In the data rows, the value 128 means zero.
Here are some points, one per row:
[127 189 113 120  90 134 168 103 117 124 126 133 126 107 130 120 133 105
 101 108 107  98 125 149  98  80 125 112 166 130 119 131 107 149 167 110
 166 182 111 159 121 163 205 104]
[200 102 122 118 118 121 136 147 161 127 125 119 132 103 170 182 150 110
 130 110 162 115 118 118 109 125 129 118 126 113  93 128 119 122 198 200
  51  90 192 208 142 116 127  93]
[101 114 128 132 167 110 108 105 119 174 136 144 122 142 125 131 113  75
 135 142 117 114 109 112  91 105 171 114 165 126 123 120 124 222 113 140
 120 172 120 120 221  56 103 112]
[107 169 197 112 107  98 146 116 109 138 110 103 139 112 134 109 105 131
  54 129 128 171 117 115 127 163 149  90 177 134 110 139  81 118 107 120
 101 154 129 105 120 149  78 116]
[137 171 103 119 179 139  92 108 101 115  80  79 117 130 131 108 121 116
 158 126 113 102 108 184 114 114 101 107 182 113 110 127 150 111 149 105
  87 182 107 175  88 135 198 117]
[ 90 108 144 125 108 123 102 200 128 118  65 120 113 174 191 175 182 195
 146 106 121 136 163 155  85 125 131 124 100 201 159 129  99 139 117 106
 141 111  74 122 137  95 126  86]
[123 109 102 117 123 112 113 176 135 131  95 109 128 182 168 146 184 176
 110 112  89 110 209 162 154 128 122 106 133 193 206 121 131 130 125 127
 129 122  79 112 112 131 107  36]
[213 107 121  97 115 104 117 179 168  98 140 111 116 116 175  55 111 108
 130 122 166 127 118 104 120 113 113 129 111 135 114 124 138 131 174 185
 199 138 176 219 122 104  95 107]
[125 128 123 135 112 119 132 181  95 117 255  99 123 182 185 203 189 183
  89 113 115 116  33 175 109 124 120 115 110 200 183 127 120 114 108 111
 141 102 105 124 117  89 127 115]
[170  84 131 123 121 125 116 168 197 112 119 127 129 129 198 213 111  96
 115 106 153 120 121 116 110 128 118 107 126  89  98 136 101 113 139 178
  78 120 159 192 120 118 129 112]
[118 126 148 103  98 150 192 121 129 106 121 223 107 120 136 121 113 132
 126 171 125 151 131 123 188 170 190  18 110 130 115 127 231 115 126 123
 116 115 116 115 131  85 134 134]
[122 124  80 130 117 129 125 106 107 127 113 105 122 136 190 109 181  88
 112 119 192 106 190 158 143 120 126 108 136 161 209  92 141 120 101  95
  94 120 184 104 118 150 118 185]
[ 88  96 206 172 118  90 154 120 147 121 146 105 156 115 137 115 118 110
 141 120 135 143 128 112 140 107 130 178  78 124 113 136 155 144 120 147
 115 135  99 116 114 114 169 133]
[129 119 131 215 143 206 176 117 119 121 114 199 165 101 107 116 135 132
  89 106 114 158 135 137 148  86  77 136 147 131 137 108 199 114 117 118
 122 130 122 149 103 137  64  97]
[ 88 115 137 113 125 102 129 138 121 118 120 122 228 236  86 132 173 123
 121 129 182 124 177 201 104 120 141 121 113  69  78  77 121 127 207  90
 200 123 207  94 115 121 107 178]
[123 104 109 123 160 127 106 122 123  93 160 131 120 138 127 117 131 172
 187 122 129 131 100  77 125 119 162 110 157 124 122 136 128 126 126 118
 120 164 135  90 171 197 132 123]
[ 82 175  97  85 113 177 104 105 134 117 128 126 202 113 155 178 103 122
 122 112 126 136 124 117 167 118 124 207 116 100 113 202 178 130 111 105
 127 110 103 143 133 105  83 134]
[102 109 142 111 143 131 107 114 125 100 185 153 116 141 126 116  68 167
 200 114 124 101 108 184 125 133  59 108 160 122 120 124 110 131 122 141
 108 151 133  91 174 184  99 118]
[118 118 104 110 164 104 117  73 116 209 144 155 114 112 117 118 124 175
 134 112 148 110 111 111  96  93 171 113  81 111 119 125 118  93 105 118
 117 139 110 130 151 150 117  97]
[110 107 123 121 166 128 120 125 133  98 167 115 144 116 115 112 128 195
 168  97 120  95 117  72 134 119 144 105 180 125 125 135 134 150 120 118
 118 139 138 113 169 219 117 130]
[128 103 125 127 119 158 174 102  87  88 123  93 123 120 138 116  80 106
 105 200 109 155 149 122  70 195 163 121 110 130 116 135 111 118 163 123
 153  59 105 112 131 178 113  97]
[122 106 118 193 138  86 204 135 109 110  89 144 166 123 124 105 109 129
 121 104 120 131 104 131 170 135 105 169  85 120 135 137 124 141 108 132
 104 112 116 123 131 128 169 127]
[112 146 126 112 126 119 112  90 155 124 103 126 122 181 181  85 177 207
 114 138  28 132 164 147 100 110 134 134 109 193 179 106 114 136 109 152
  94 113 212 128 116 115 121 206]
[134 112 131 121 120 117 120 113 139 114 133 123 117 178  31 100 172 106
 123 120 198 121 200 144  96 116 110 113 114 195 177 251 115 123 118  90
  81 111 174 143 131 105 131 168]
[130 164 168 172 121  66  78 127  95 145 123 136 198 136 131  96 104 131
 116 141 114 156 114 123 196 138 119 158 122 125 151 137 188 117 132 139
 109 123 130 107 107 135 148 117]
[ 86 189 113 114  96 123 160 118 129 117 135 122 122 124 127 107 117 107
 109 113 112 102 126 135 119  96 127 118 156 130 111 125  95 131 172 120
 161 183  94 177 112 144 209 130]
[ 90 103 110 124 178 107 115 218  97 207 137 148 129  95 111 113 116  64
 136  99 101 106 113 127 121 116 161 108  84 124 145 129 119  69 108 122
 117 175 142 111 162 164 113 126]
[ 72 194 101 119 118 110  76 116  99 115 124 121 102 114 104 121 116 119
  94 104 110 141 118 144 112 182 116 102 151 121 130 124 115 127 189 119
 145 145 126 194 130 142 226 118]
[145 115  98 139 196 118 125 131 137  87 162 175 133 130 125 120 127 153
 176 136 103 112 144  96 136 130 185 139 192 126 128 135 102  75 115 102
 138 158 112 136 187 157 120 131]
[142 138 140 122 104 141 172 123 129  89 123  72 128 116 120 103 104 120
  85 148 107 160 126 128  97 182 141 101  71 114 104 127 106 128  80  91
  98 185 147 100 123 151 110  97]
[156 255 111 127 212 125 124 203 201 112 116 125 112 111 113 168 124 128
 101 213 211 113 124 123 115 117 108 134 108 130 117 117 122 122 119 208
 111 110 109  42 126 158 136 115]
[120 114  92 144 123 129 119 106  89 121 118 111  93 176 106 125 201 122
 104 111 152 111 208 183 147 115 123 102 135  81  72 222 126 115  58 225
 227 112 181 110 122 126 125 179]
[155 127 106 169  93 191 112 119 196 188 144  86 113 116 105  83 147 126
 130  94 121 111 128 103 129 190 124 127 113 115  93  99 105 127 171 126
 143  99  78 118 144  81 113 167]
[151 106 168 165 125 207  70 132 117 102 128 165 188 120 127 101 148 126
 107 121 130 173 136 102 143  95 113 164 120  93 111 111 157 122  93 114
 126 106 104 137 143 109 190 115]
[119 224 205 116 134 127 186 117 105 116 103  73 129 132 115 127 122  98
 222  83 114 174 113  90 101 129 154 100 189 124 131 117  92 104 102 132
 132 124 128 120 105  68  89 119]
[ 96  95 108 121 163  88  84 110 130 137 149 178 135 117 124 122 122 100
 170 107 135 117 101 119  85 214 182 127 170 124 126 125 105 205 105 146
 109 179 119  90  26  87 105 123]
[141 126 104 105 192 100 143  76 117 183 167 146 117 124 121 114 138 166
 168 113 123 133 144 101 105 106 142 123  55 109  97 113 119 115 101 120
 135 138  97 158 173 157 124 105]
[186 200 105 135  69 103 107 193 188 134 111 126 124 148  74 201 104 112
 123 176 157 125 118 128 129 109 140 109 123 124 127 105 129 144  55 167
 110 108  91 205 109 217 103 145]
[ 92 102 131 197 104 102 157 133 122 141 110 123  67 132 122 133 105 131
 119 141 121 149 102 116 151 110 126 181 164 127 127 135 171 117 128 122
 107 137 164  92 102 132 156 114]
[122  88 147  60 107  94 160 115 140 126 118 125  91 135 122 100 113 116
 103 123 126 156 112 141 131  95  90 164 163  92 115 112 128 117 101 127
 117 100  89 108 126  95 154 121]
[157 102 124 151 191  74 102  90 179 116 103 105 101 101 115 177 128  84
 112 117  88 130  92 115 162  86 103  86 101 139 105 126 115 129 179  79
 176  83 104 108 110 122  98 175]
[130 173 195 166  96  78  65 107 116 100 136 156 129 101 116 104 136 107
 132 111 108 107 141 104 129 126 115 187  84 113 101  96 157 125 100 109
 140  82 120 134 145  95 140 102]
[114 106 168 112 113 156 174 118  89 163 107 110 119 105 130 129 171 136
 125 252 124  71 119 100 120 202  79 128 121 135  77 127 118 123 106  98
 149 122 121 167 118 152 105 117]
[190 124 120 169 127 205 122 118 191 252 121 116 123 132 128 136 106 127
 125 101 110 122 127 123 158 228  97 121 138 125 142 138 117 126 157 100
 179 123 128  98 128 129 145 163]
[147 108 123 174  82 167  93 113 180 173 106 107 124 139 126  83  97 105
 122 116 107 110  79 129 136 131 138 106 105 142 115 138  97 121 194 135
 133 123  95  76 115 117 100 177]
[180 112 112 184 104 114 108  92  80  98 117 102 103 104 104 207  91 171
 119 136 128 108 165 115 203 102 137 109 104 101 165 117  83 134 176  99
 103 180 120 114 115  92 105 157]
[117 114 132 131 118 120 108 123 132 116 188 142 116  83 120 116 120 171
 239 133 130 160 120 243 117 127  98 129 171 121 111 121 112 135 125 129
 119 139 115 121 196 173 103 127]
[175 113 123 124 127 118 121 151 169 122 107 125 125  99 170  91  81 161
 118 119 230 128  88 114 131 121 134 126 123 133 160 129 117 131 166 184
 222 126 231 210 116 109 115  94]
[101 102 123 155 107  99 171 134 119 113 123 131  81 141 113 118 112 121
 108 111 124 136 117  76 127 110  96 167 169 109 113 111 149 125 111 117
 123  90 122 115 118 113 154 113]
[ 89  88 150 117 122 176 149 104 132 104 110 110 137 110 100 119 178 103
 128 255 104 111  85 117 126 169 110 117 116  92 218 123 101 119 118 139
 153 130 123 152 116 151 121 114]
[124 189  63  83  95 147 116 116 110 121 120 153 184 119 130 153 136 106
 133 118 100 155 103 105 172 118 102 202 109 105 130 198 164 133 134 109
 121 117 136 108 132 112  82 102]
[171  97 123  92 121  95 193 124 134 137 115 133 132  81 106 118 120 125
  94 117 113 115 128 190 137 109 131 157 214 119 130 124 148 115  91  99
 124  75 120 106 129 107 184 115]
[181 104 127  90 105 114 128 170  76 115 123 120 127  81  92 216 101 197
 112 115  97 121 192  85  60 115  94 130 113  93 171 116 137 124 180 180
 129 176  90 107 126  91 122 212]
[109 117 203  85 135 195 155 137 119 108 109 178  54 143 110 126 122 121
 107  82 128 158  97 155 179 173 205 184  94 114 143 125 190 144 145 130
 108 143 130 117 106 148 101 138]
[113 119 112 112 191 182 110 201  87 200 179 147 112 117 120  98  94 113
 156 177 102 118 142 120 118  72 159 104 106 106 108 131  91 207 115 100
 109  65 135 131  77  88 128 116]
[117 131 130 112 119 125 125  94 104 123 140 134 104 186 198 112 184  69
 136 122 214 129 200 122 110 119 101 136 113 182 170  89 109 127 114 108
 105 117 156 125 138 123 124 206]
[107  87 100  71 118 189  96 101 115 117 122 130 199 120  93 181  98 103
 135 125 130 172 113 103 172 117 127 189 107 236  78  82 163 123 105 151
 135 130 132 115 123 108 179 121]
There is one direction along which these points spread out most. Where along it does each point below lie, from 0 to 99? 50 is the average, and the first point above lies past it. One standard deviation of the points above along it is 16.
[122 106 118 193 138  86 204 135 109 110  89 144 166 123 124 105 109 129
 121 104 120 131 104 131 170 135 105 169  85 120 135 137 124 141 108 132
 104 112 116 123 131 128 169 127] 63
[ 86 189 113 114  96 123 160 118 129 117 135 122 122 124 127 107 117 107
 109 113 112 102 126 135 119  96 127 118 156 130 111 125  95 131 172 120
 161 183  94 177 112 144 209 130] 55
[118 118 104 110 164 104 117  73 116 209 144 155 114 112 117 118 124 175
 134 112 148 110 111 111  96  93 171 113  81 111 119 125 118  93 105 118
 117 139 110 130 151 150 117  97] 59
[123 109 102 117 123 112 113 176 135 131  95 109 128 182 168 146 184 176
 110 112  89 110 209 162 154 128 122 106 133 193 206 121 131 130 125 127
 129 122  79 112 112 131 107  36] 25
[101 114 128 132 167 110 108 105 119 174 136 144 122 142 125 131 113  75
 135 142 117 114 109 112  91 105 171 114 165 126 123 120 124 222 113 140
 120 172 120 120 221  56 103 112] 61
[125 128 123 135 112 119 132 181  95 117 255  99 123 182 185 203 189 183
  89 113 115 116  33 175 109 124 120 115 110 200 183 127 120 114 108 111
 141 102 105 124 117  89 127 115] 30
[120 114  92 144 123 129 119 106  89 121 118 111  93 176 106 125 201 122
 104 111 152 111 208 183 147 115 123 102 135  81  72 222 126 115  58 225
 227 112 181 110 122 126 125 179] 19
[145 115  98 139 196 118 125 131 137  87 162 175 133 130 125 120 127 153
 176 136 103 112 144  96 136 130 185 139 192 126 128 135 102  75 115 102
 138 158 112 136 187 157 120 131] 62
[156 255 111 127 212 125 124 203 201 112 116 125 112 111 113 168 124 128
 101 213 211 113 124 123 115 117 108 134 108 130 117 117 122 122 119 208
 111 110 109  42 126 158 136 115] 42
[ 89  88 150 117 122 176 149 104 132 104 110 110 137 110 100 119 178 103
 128 255 104 111  85 117 126 169 110 117 116  92 218 123 101 119 118 139
 153 130 123 152 116 151 121 114] 53
[155 127 106 169  93 191 112 119 196 188 144  86 113 116 105  83 147 126
 130  94 121 111 128 103 129 190 124 127 113 115  93  99 105 127 171 126
 143  99  78 118 144  81 113 167] 50
[ 88  96 206 172 118  90 154 120 147 121 146 105 156 115 137 115 118 110
 141 120 135 143 128 112 140 107 130 178  78 124 113 136 155 144 120 147
 115 135  99 116 114 114 169 133] 64
[147 108 123 174  82 167  93 113 180 173 106 107 124 139 126  83  97 105
 122 116 107 110  79 129 136 131 138 106 105 142 115 138  97 121 194 135
 133 123  95  76 115 117 100 177] 51
